A single turn carries every row of the set below to another of its rows. Some are shown first; where does it send the rows asked next?
vika: [-17 11 6 0 -2 4 -3 8 11 -18 -21 -3 0 -38 6 -26 -3 14]
gan: [5 4 9 -8 -4 10 4 15 -13 23 2 9 11 27 -2 15 0 13]
Disu: [-10 -9 -20 -17 22 -10 4 -17 -4 -5 19 -12 8 7 4 -12 16 9]
zogi: [12 -9 13 -9 -13 0 -20 4 2 18 -5 0 4 27 0 3 2 19]
kebi: [-24 -16 11 -7 7 -8 14 5 -2 -2 -2 -16 -9 -36 -3 -21 -11 4]
Gad: [21 23 -11 -30 -18 3 -3 10 -10 8 -3 13 -11 2 13 5 2 -1]
nes: [-25 -4 -25 5 19 3 8 -16 4 -11 20 -8 -1 -7 -3 -8 11 2]
lofog: [31 19 -14 -3 -15 6 -9 9 -10 -3 -14 1 15 -11 9 1 -16 5]
gab: [4 28 -20 -10 -10 -5 2 8 -15 8 6 27 -13 0 10 -6 7 6]
mefa: [-2 -26 30 1 10 -9 3 5 4 -5 -15 -17 -3 -21 2 -11 -12 13]
Saka: [-3 5 22 -9 -7 7 26 7 -11 0 -5 -2 -4 -8 33 -9 -9 19]
sepu: [-27 -12 -9 -15 -4 5 -8 -3 -11 1 8 -16 -7 -16 26 -1 -28 -5]
Lolun: [-12 -1 -2 11 -1 5 0 -10 13 14 -12 -15 23 14 -11 -28 -13 14]
gat: [-33 -9 -4 -16 -3 4 10 11 -5 8 -11 2 -16 -36 -3 1 -23 -2]
reduz: [17 22 -16 -15 -16 -6 -1 13 -2 25 -6 21 -6 -21 7 -5 2 6]
sipes: [-27 29 -15 2 11 11 13 -6 3 1 9 -11 23 -14 2 -10 2 9]
Som: [2 -8 -40 -13 -2 -7 23 -2 5 5 -6 5 1 -17 -19 9 -7 1]
Feni: [-5 11 9 -3 -7 6 4 16 3 -8 -30 -9 -4 -10 -15 14 -33 -2]
fori: [1 -11 -23 7 17 -5 -7 -16 15 -8 14 -2 8 -19 6 -17 15 8]
Fav: [11 -12 16 -7 -5 1 -19 3 -15 24 -21 12 -19 -8 7 1 -19 13]
vuka: [-10 0 -18 -16 23 -3 18 8 -2 -4 2 -3 -11 -34 -17 -2 -27 8]
mak: [-4 4 12 16 17 2 -8 4 12 -5 5 -6 10 10 -12 -25 13 22]
Suli: [-7 9 -6 -21 -11 -17 9 6 -9 5 -9 17 -27 -29 9 17 -8 8]
Bes: [-4 -1 14 12 28 3 -16 8 1 -4 -14 -4 17 15 -9 -18 4 0]
Giriz: [-2 -3 12 -5 -9 -5 -34 0 -5 29 -6 7 3 12 14 5 8 3]
nomi: [2 11 -43 -11 2 11 4 -4 0 -5 -10 4 -13 -17 -17 6 -6 -10]
nek: [-6 9 -37 -12 0 -12 -13 -7 6 -1 -3 -11 -7 -15 -12 -8 0 -21]
Ribo: [-8 -27 13 -1 -7 10 -5 -11 6 11 -5 -18 10 -23 -9 11 -17 23]
navaz: [3 -15 34 -10 6 -1 -3 13 -2 2 -13 1 -5 -16 22 14 -17 9]
pinu: [-9 2 13 -16 1 11 2 22 -6 9 -19 14 -14 -27 13 11 -26 1]
gez: [10 -6 0 -2 -3 5 -22 -14 -4 23 1 16 1 21 -4 16 -2 3]
voti: [-2 6 -41 -8 4 -9 0 4 -1 1 -5 0 -3 -6 -35 2 -4 7]
vuvug: [-3 24 -19 -22 -10 -1 2 16 -17 13 -14 3 -11 15 1 -6 -3 -14]
Dok: [8 -6 10 14 12 6 2 1 14 -1 0 13 21 4 -6 0 18 29]
bag: [-12 3 -41 -3 -4 12 3 -10 -6 -2 -16 1 12 -9 12 22 -6 6]
mupu: [5 3 12 -4 -30 -15 -8 -10 0 2 1 -6 20 15 17 -7 -1 5]
Mebo: [14 15 12 -1 23 0 -9 -4 11 -8 -12 6 11 11 -12 -19 16 9]
gipi: [-6 1 45 -6 14 -5 -17 2 -6 -2 -4 -1 3 -9 -5 -13 -1 8]
pivef: [-15 -4 -10 -4 27 -6 24 -4 -5 -18 18 -8 15 -2 0 -9 7 -5]
lef: [-31 -26 8 -10 28 -5 9 -8 1 -14 -6 -4 -1 -4 -1 -15 -6 10]

Fav turns into Suli
Giriz turns into reduz
sepu turns into vika
Now these:
mupu turns into lofog
zogi turns into Gad
Disu turns into Mebo
mefa turns into navaz
nek turns into fori

A single turn carries every row of the set below to another of its rows. Some are shown first; where does it send the rows asked next?
menos: [-3 -16 12 5 -18 -25 10 -8 -13 -8 -35 21 26 -7 13 12 19 -20 11 15 5 9 14 -27 7 14 -12 23 5 -20 -8 10 -11 9 5 -26 19 3 12 0 -12 16 -19 -13 -7 -5 -3 -5]
sovo: [-4 3 12 25 14 16 32 -11 14 -7 -28 -5 11 10 11 2 3 -18 -6 -23 0 21 -16 -21 -2 -4 1 -18 4 -17 0 -7 -5 26 17 -15 10 8 -2 -8 -3 0 -45 3 -8 -34 0 -12]
Gesal: [11 -3 16 30 20 7 23 -3 6 -11 -25 -4 22 17 -4 -5 -2 -16 2 -27 1 28 -14 -19 5 7 -12 -17 18 -21 -16 -6 -13 18 10 -22 1 -3 3 -1 -13 -2 -42 2 -13 -21 -1 -18]
riza: [-4 2 4 35 4 16 16 -10 4 -6 -21 -6 13 27 -5 -9 9 -5 11 -24 -1 32 -18 -18 -4 7 -5 -8 10 -20 -13 -5 -3 25 -1 -17 6 8 -3 -12 -10 -2 -43 -2 -5 -24 -2 -16]
num: [14 -39 1 1 11 17 12 -11 33 -7 -14 -2 -9 14 1 8 -21 -3 9 -8 24 18 -19 -8 -16 -4 -13 6 6 -9 -13 4 -26 11 2 -20 2 5 -6 4 -1 5 -26 23 -13 9 18 -14]
Rima: [11 -31 2 10 5 25 4 -6 28 -14 -8 -6 -15 21 6 9 -15 0 22 -7 22 14 -26 -9 -21 -8 -7 11 -1 -9 -14 10 -15 18 1 -22 14 13 -4 -1 -3 -4 -23 17 -10 10 18 -24]
pag: [-8 -3 -5 13 -15 -27 -1 -25 -9 14 -17 8 9 7 7 15 24 -3 -3 6 -5 2 -11 -6 16 11 -2 18 9 -9 -14 15 -10 14 19 -19 28 17 -2 -2 -2 11 -10 -23 3 -11 -4 3]
der: [-12 6 20 0 15 -26 4 -9 -7 -43 17 25 -8 -7 5 -20 11 -13 46 -1 -9 -5 -17 -21 -8 2 -15 -15 -6 -5 -3 -2 8 3 -4 3 -6 44 -10 -21 8 33 3 -2 15 7 9 1]
sozu: [-11 13 4 -7 -4 -28 -12 10 -2 -12 7 9 -12 -23 26 -4 -16 23 16 -20 -3 13 -14 -21 -1 -5 -15 27 1 -10 -24 23 6 16 10 -12 5 3 -27 -12 10 11 -22 -2 -29 -3 -3 -13]
pizif: [-39 -5 12 -21 -5 -30 -5 -7 18 -5 4 9 -11 -21 22 5 0 14 8 -1 -8 18 -11 -8 8 -8 -41 19 1 -18 -5 0 14 16 10 -12 5 4 -18 3 7 3 -14 -4 -25 -7 -17 5]
reli: [15 6 15 -5 5 -6 9 15 29 -16 -7 2 25 11 -35 3 -14 -17 4 -3 9 4 16 1 -14 -3 -14 12 -10 -21 14 -3 -20 30 20 -30 -2 -1 -11 -14 23 7 -7 8 2 0 -21 4]
pivar: [2 -5 8 -13 5 -38 3 9 12 -17 3 7 -13 -30 15 -2 -7 19 19 -14 1 14 2 -29 8 8 -28 32 9 -18 -19 6 0 16 -2 -10 3 -17 -5 -5 -2 20 -14 4 -35 5 -13 -2]
lolo: [1 -46 7 -6 6 20 10 4 27 -12 -7 -12 1 22 2 8 -24 -10 6 -1 9 14 -20 -7 -7 -10 -22 1 -5 -5 -5 -4 -6 17 11 -31 17 7 -16 1 -1 -13 -20 10 -4 3 23 -8]
lupod: [-4 16 25 1 30 -32 14 -9 2 -35 14 19 -10 -9 10 -21 8 -19 30 -2 -11 -9 -11 -15 -6 -6 -13 -17 -6 6 -1 -4 8 3 10 1 -8 42 -13 -18 11 42 2 4 15 5 9 5]
rop: [9 -34 7 0 13 20 20 2 38 -7 -11 -18 -8 25 6 4 -18 -10 6 2 10 14 -8 -10 -17 -14 -14 12 -9 2 0 -6 -3 21 10 -28 18 4 -14 -4 -1 2 -24 18 -2 3 20 -7]
lalo: [17 10 22 -12 29 -34 15 -9 4 -48 14 31 -6 -17 6 -12 1 -21 31 -2 0 -8 -1 -21 -6 -5 -22 -23 -2 0 -5 -6 7 -6 11 -3 -19 35 -5 -9 5 36 -3 8 -1 10 5 -9]
dovap: [-6 9 13 10 -14 -19 3 -7 -19 -1 -35 21 24 -3 28 8 8 -20 3 8 3 5 6 -21 -5 -1 5 23 -4 -7 -10 26 -6 9 21 -29 17 17 -7 -6 0 17 -30 -12 -4 -11 5 -16]
nogot: [10 -6 14 -14 20 -36 11 -7 1 -46 25 23 -7 -9 -8 -10 8 -14 32 1 -8 -8 -6 -19 9 4 -33 -27 -1 -3 -3 -16 14 0 5 -2 -8 33 -4 -9 2 24 9 -4 5 9 1 4]
muma: [-4 4 8 -11 6 -27 2 -16 -3 -44 20 32 -10 -6 0 -13 13 -8 43 3 -4 -3 -10 -20 -9 -1 -23 -21 -8 -6 -3 -7 15 -1 -3 3 -14 47 -9 -17 7 28 -1 -1 8 6 3 -4]
sek: [-8 -6 26 -5 23 -35 8 -7 -3 -43 20 23 -4 -12 0 -15 9 -18 37 -1 -10 -9 -18 -18 7 6 -29 -24 3 -7 -4 -9 4 0 4 0 -5 37 -4 -11 6 28 12 -4 11 10 7 8]
Vere: [15 18 9 6 -2 4 4 2 29 -23 -4 11 2 4 -22 20 -3 -5 16 -12 23 -7 -6 0 -23 -4 10 12 -9 -29 10 14 -25 35 19 -17 2 13 3 -17 27 5 -8 11 -3 -1 -23 -12]
lamo: [-15 16 29 -10 16 -30 5 8 25 -14 2 5 -15 -25 36 4 -4 1 9 -4 -6 7 -4 -11 1 -16 -30 25 -2 -9 -7 8 20 22 26 -20 13 -4 -9 6 2 10 -15 3 -30 -1 -16 -11]
pokiv: [18 5 14 18 8 -33 12 -11 -2 3 -21 6 9 -2 16 17 18 -17 -7 4 -1 -5 -3 -9 18 7 -1 19 13 -3 -14 16 -11 15 33 -26 31 5 10 5 -8 16 -7 -15 -6 -4 -5 -8]
nason: [8 18 12 -8 23 -31 11 -11 3 -36 23 21 -12 -5 6 -16 5 -13 26 -3 -11 -10 -8 -14 -5 -9 -15 -20 -10 11 -2 -6 18 1 14 -1 -9 45 -21 -18 11 33 -2 1 11 2 7 -1]
vun: [-8 -16 12 22 6 16 27 -8 9 -17 -21 -3 13 12 1 8 11 -16 5 -20 -1 21 -20 -23 8 7 -12 -22 9 -29 0 -12 -2 27 8 -15 16 4 11 -5 -11 -14 -36 -5 -10 -29 -3 -10]
tega: [0 6 13 -2 -9 3 -8 20 16 -22 2 4 26 19 -32 7 -14 -12 15 -5 7 2 -1 4 -13 -5 -13 8 -14 -25 10 5 -12 32 21 -31 5 11 -14 -18 25 -11 -5 -3 6 -2 -18 -2]
losuz: [4 3 29 -5 33 -37 16 -5 -2 -43 11 27 -3 -19 5 -18 1 -22 31 -3 -4 -7 -8 -22 0 2 -21 -21 3 -3 -4 -6 -5 -4 4 0 -16 32 -6 -13 7 41 2 6 7 10 10 4]
subam: [8 -4 6 -6 -6 -1 0 -1 23 -22 -4 17 13 -4 -33 24 -10 -5 8 -13 24 -3 -9 1 -10 4 -4 -1 2 -39 8 8 -38 25 16 -15 -6 10 1 -10 28 -3 -4 7 -6 -1 -22 -2]

pokiv turns into dovap
nogot turns into lalo
vun turns into Gesal
Now these:
Rima turns into lolo
sozu turns into pizif
lupod turns into der
Vere turns into tega

